Rotation paths and how fast each direction turns (degrees per step):
Each turn is a multiple of 5 degrees from 10 to 175, or 0.
Each row of a path follows its step; steps can be skipped.

step 1: [ -7.0  15.4  -4.2  11.8 -38.0 -10.8  18.5  11.0  27.3   4.7  24.8   2.8
   0.6  12.2 -23.3   4.3  13.1  -9.6  17.2 -33.4   6.7 -20.2   3.8   0.7
  -2.2   3.6  27.2 -18.8  -4.4 -51.6   4.3  -5.1   2.4  12.7 -51.3   6.5
 -10.3 -18.5  23.0  -5.0 -22.2   5.7   5.5   7.5 -22.5 -35.5  -8.1 -11.6
 -18.8 -10.8  -9.5 -22.2  17.1 -18.9 -21.2  -5.0   8.9   4.6 -36.7 -21.8
  -9.6   9.6  24.1   7.7 -26.1]
step 2: [  2.5  -1.5 -10.9  18.6   4.6  10.4  13.0   5.9   9.3  23.0   8.0 -32.6
  27.4  -9.7 -39.8 -19.7   5.4 -29.8  29.4 -26.3 -11.5 -14.6  12.5  11.7
 -10.0  10.2  16.1  -5.5 -11.4 -10.0 -12.6  41.7  20.8  -3.8 -20.7 -21.8
  -7.9 -15.7  36.5 -38.8 -40.1  12.3  23.3  -8.9  -1.8 -24.6   5.5  -0.7
 -16.8   0.6 -17.1 -37.6 -17.4 -17.9  -1.2   8.7   1.2  -9.3  16.8   5.4
  24.8   9.2  13.8   0.8  -6.5]
step 3: [ 21.4  13.4  19.5 -14.5 -11.2  -4.2   1.9  28.8   9.7  -7.9 -30.8 -19.7
   7.9  -5.7 -15.9 -16.0  22.3  -4.5  37.0  -6.6  -3.1 -50.9  16.1  26.5
  -9.9  17.0   5.4   3.8  -3.5  16.4  22.6   4.4   2.1 -17.6  -8.2 -12.4
 -19.1 -30.2  25.4 -31.9  -9.3   2.9  24.0  -3.4  55.6  -7.7 -14.7  22.3
  -6.5  -4.1  -5.9 -17.1 -10.8 -28.3 -11.9 -15.8 -27.8   5.1  -4.3  -2.6
   0.9   6.1 -12.8 -28.8   0.3]
step 5: [ 12.4  10.4 -15.6   1.1 -12.7   7.0   1.2  17.1  13.0  -1.4  -5.2 -23.8
   6.3  19.9   5.9  -2.1   0.2 -25.0  -3.8 -26.9  11.1 -20.5  23.6  19.0
  -7.7   6.7  10.6 -21.4 -10.6   4.3   7.7  21.2   9.1 -27.2 -34.1  -5.5
   8.7  17.8  48.7   1.8   1.2  -1.0   7.8   8.6 -18.0 -24.5 -28.4   8.9
   3.7   4.4   2.8  26.7 -11.9 -14.3  56.0  49.2  -4.4  18.1   0.4  17.2
  13.6  31.2  26.7  12.9 -10.7]
step 6: [  9.6  35.2  -1.3 -39.2   7.6  -8.5  14.5   4.7 -10.7  14.0 -35.8 -33.5
 -13.0  -0.6  -8.9 -19.8 -13.7  -1.8   4.3 -12.1   1.9 -10.0   0.2  13.3
  -5.6  -5.8  23.6  -9.9  14.4  -6.0  26.1  28.8  -7.9 -20.3 -37.4  -1.9
   3.2 -37.1  26.9  -5.4  10.9   0.8  10.5  13.1 -16.9   3.9  -5.0   2.3
  11.4  -2.9  22.6 -22.8  13.4 -16.5  32.8  -3.0 -45.7   3.6  -3.2   6.8
 -19.0  32.1  26.5  -5.0 -34.8]
step 9: [  5.0  -8.5  22.3  15.5  34.1  -9.9 -11.6  17.8   8.6   4.0 -18.0  25.1
 -13.2   5.0   0.3 -12.5  16.0 -16.5  -4.0  -4.7  -4.8   7.0 -10.0 -10.9
 -31.0  16.2  26.1 -17.5   2.8 -37.6  38.7  23.0   2.7   1.1 -31.9  30.4
   9.1 -15.0 -19.1   4.8   7.0  21.1  16.9  20.1  -6.1 -30.5  -6.5   7.4
   5.2 -28.4  -2.6 -17.0  14.7 -32.1  23.7  10.6  -4.1   3.9  -0.4  24.7
 -10.3  -6.3  51.8  17.8 -18.2]
step 14: [  8.5  -0.6 -30.0  14.2  17.9  -3.2  35.0 -11.1   5.5  23.3   9.4 -28.5
  29.4  -5.7 -12.9   9.5 -21.2  -8.7  38.0 -12.7  -3.6 -16.6  -0.2  -3.9
  11.6   8.1  31.8  16.6  -5.6 -47.3  -0.1   9.1  10.4  10.2 -39.8  46.0
 -15.4 -18.5   9.7  -5.0 -22.4  -0.5   7.1   3.6   8.3  10.3  17.6  -2.2
 -11.2 -30.1  -5.8 -12.0  -2.4   3.6  13.9  -7.9 -21.2 -13.7  29.3  -8.3
  10.3  17.1  33.4 -11.0 -19.9]
step 16: [ 14.2  12.4 -11.8   4.2  -3.0  12.5  -9.4  -5.9  40.5 -16.5  -5.3   2.3
 -10.3 -15.1 -17.9  18.9 -10.0   7.4  22.6 -20.6  19.8 -25.5 -31.8  51.2
  -7.9   2.1   2.7 -23.6 -32.1  -4.4  10.1 -19.9  20.3 -14.8  -8.7  15.9
   1.0   7.6   2.0  -5.7 -29.1 -12.3  13.0   2.6  30.4 -28.5  -5.6  24.5
 -24.9  -1.2 -25.9 -19.8  -7.8 -40.5 -33.2   8.7 -11.0  -3.4 -22.0 -13.0
   5.9 -12.6  24.5   2.9  -5.5]
step 18: [ 25.9   9.7  -7.6  -7.5 -34.4 -11.4  -2.7 -17.9  24.6   6.6 -11.8 -18.0
 -40.2   5.0  -9.0  -4.4  19.6 -27.7  10.7 -30.3  -0.4 -30.6  -5.0  -8.7
  -8.7  13.0   6.1 -23.0  11.7   1.2  21.3 -14.1   9.5 -16.4 -43.5   8.8
  -6.1 -23.6  50.6 -24.0   1.4  18.1   4.9 -11.3   4.1 -11.4  24.4  -0.9
   3.1  -8.6  16.5   2.4  11.5   6.0   4.4   4.8 -22.1  -2.6  -8.1   4.4
  10.7  44.6 -14.6  -7.4 -38.9]
step 22: [ 12.3   3.8 -21.2  13.2  31.1   9.5  -2.0  22.7  -4.1  30.0 -18.8 -12.7
   2.4   9.1 -36.6 -17.5   0.6 -34.9  18.2  -1.9   8.2  10.8  38.1  -8.5
 -37.7  32.2   1.5 -12.9 -22.4  -5.7   0.0  42.0  31.7 -12.9 -34.2   8.5
 -20.9   8.3   3.7 -25.8   0.1  14.9  -8.9   6.3   5.0 -12.6  -3.6  -1.2
  17.8 -12.9  -1.9  11.1  -3.4 -30.9   6.5  10.8 -10.4  -3.3  15.8  39.1
  17.4  15.4  10.1 -22.6  -8.6]
Speeds:
[ -0.4  -8.7  -3.0   6.1   1.9   8.5  -4.0   8.7   0.0 -12.8   5.8   4.1
  -6.4   3.3  10.5  -2.5   0.5   1.2  -6.2   7.2   3.3  -0.2  -5.7  -1.8
   3.5  -3.3   8.9  -2.6  -8.6  -6.1 -10.0   0.5   4.7  -2.8  -2.2  -0.9
  -1.7 -13.8   5.0   2.9   0.5  -3.5  -1.3  -7.6  -1.3  -2.4  -5.9   0.8
   0.2   3.5   3.2   3.2  -3.8  -5.5  -3.1   2.5  -2.6  -2.9   0.5   0.0
  -7.0   2.9   2.1  -1.7   2.1]
90
[-2.4 -3.2 -1.5  2.4 -2.7 -5.8 -5.6 -5.1  0.0 -3.9  3.8  3.5  0.9 -2.0
  1.1  0.5 -2.1  1.9  3.1 -6.1  3.4 -0.6 -4.2  4.3 -4.8  6.8 -2.7 12.4
  0.3 -4.5 -0.8 -0.4  0.4  9.8 -3.7  1.3 -2.2 -0.8  5.8 -4.7  6.1 -5.8
  0.3  0.3 -5.0 -3.4 -3.7 -1.5  9.6 -7.9  6.5  3.7  6.1  4.0 14.9  2.3
 10.8 -9.5 -3.8 -2.4 -1.6  5.6  6.3 -8.8 -0.6]
80
[ -0.9  -4.1   1.0   4.2 -10.5  -0.9   4.6  -6.8 -11.1  -7.1  -1.1  -6.6
  -7.8   4.3  -7.0  11.2  10.0  -8.2   0.8  -3.3   3.7  -9.2   7.0   4.1
  -1.6   2.7   2.2   4.5   3.1   4.6   0.7  -1.2   0.7   4.0   4.0   1.3
   6.6  -2.0  -6.7   3.5  -0.7  -1.8  -6.1  -2.4  -1.2  -2.3  -8.3  -1.1
   3.1   2.6   1.2   0.8 -10.7  -2.8   2.7  -0.7  -4.2   2.5  -2.4   6.9
  -4.6   4.5  -7.3  -0.6   2.6]
145
[ 10.1   1.7  -9.6   1.6  -4.8  -2.0   8.1   3.0  -2.3  -0.4  -2.0   0.2
  -4.3   0.5   6.6   3.4   5.4   8.5  -9.4  -3.4  -3.1  -4.6  -1.1   5.1
   3.2  -9.7  -6.6 -12.3  11.4   3.5  -1.9   0.9   3.2  -1.1   3.2  -3.8
  -2.7   6.5   5.4   2.8   4.8  -5.2   0.3  -4.9   4.2   4.9   1.7  -2.8
   2.0   2.7   0.0   2.8   5.1   6.8   8.0   1.0  -0.1  -3.8   2.5   4.4
  -5.0   5.4   3.3   2.1  -9.1]
55
[ -8.6  -0.7  -1.1   3.2   1.5  -1.0  -2.7   1.6  -1.4   2.7  -2.0   5.0
   3.7   8.7  -6.7   4.8  -1.1  -6.5   2.3  -5.8  -4.2  -2.2  -7.6  -6.8
   7.2   1.4  -1.8 -10.5   1.9  -3.8  -3.3  -0.1  -1.6   4.3   2.5   2.3
  -2.3   2.6  -6.2   5.5   1.6  -1.1   4.2   0.1   6.6  -6.3  -8.5   1.1
  -2.1   1.8   2.2  -1.8  -3.8  17.1  -3.6  -4.1  -7.5 -10.9   2.8  -5.7
  -0.3  -0.1   7.9  -5.6   6.3]
25
[ -3.7   5.6  -0.5   4.1   0.6   0.5  -8.3  -8.7   1.2   9.3  -4.8   3.4
  -6.2  -1.6  -2.4  -2.2   0.5   5.1  -6.2  -8.1   3.3   3.3   9.3  -0.3
   2.7  -2.1   0.6   0.2  -5.8  -4.3  -6.4  -1.2   0.3   5.9   3.1   5.4
  -0.7  -0.3   3.1  -8.6 -12.1  -5.2   4.4  -2.5   2.2   8.0  -8.8  -4.4
   5.3   9.4 -11.1   8.7   2.1  -2.2  -0.5   4.0  -4.5  -3.8  -1.6   2.5
   2.3   0.1   2.0   6.0   3.3]
125
[ -3.5  -4.6  -2.4   5.5  -5.7  -4.9  -1.0   1.0   0.7   2.1   2.2  -1.1
  -5.7  -5.0  -2.0  -5.0  -3.4  -0.3  -8.9  -1.5  -4.4  -4.3  -2.8   5.0
   3.2  -0.7  -7.1  -5.9  -2.6  -0.2   3.8   5.9  -9.8  -3.4   3.8  -1.2
   0.6 -10.6   1.1   6.2  -8.8  -4.1   1.4   6.5 -12.8  -1.9  -1.5  -0.4
  -0.6  -6.3  -1.1 -12.9  -4.2  -1.1  11.0   1.5  -1.3   1.1   3.9   1.5
   7.9  -6.9   5.3   6.1   4.2]
95
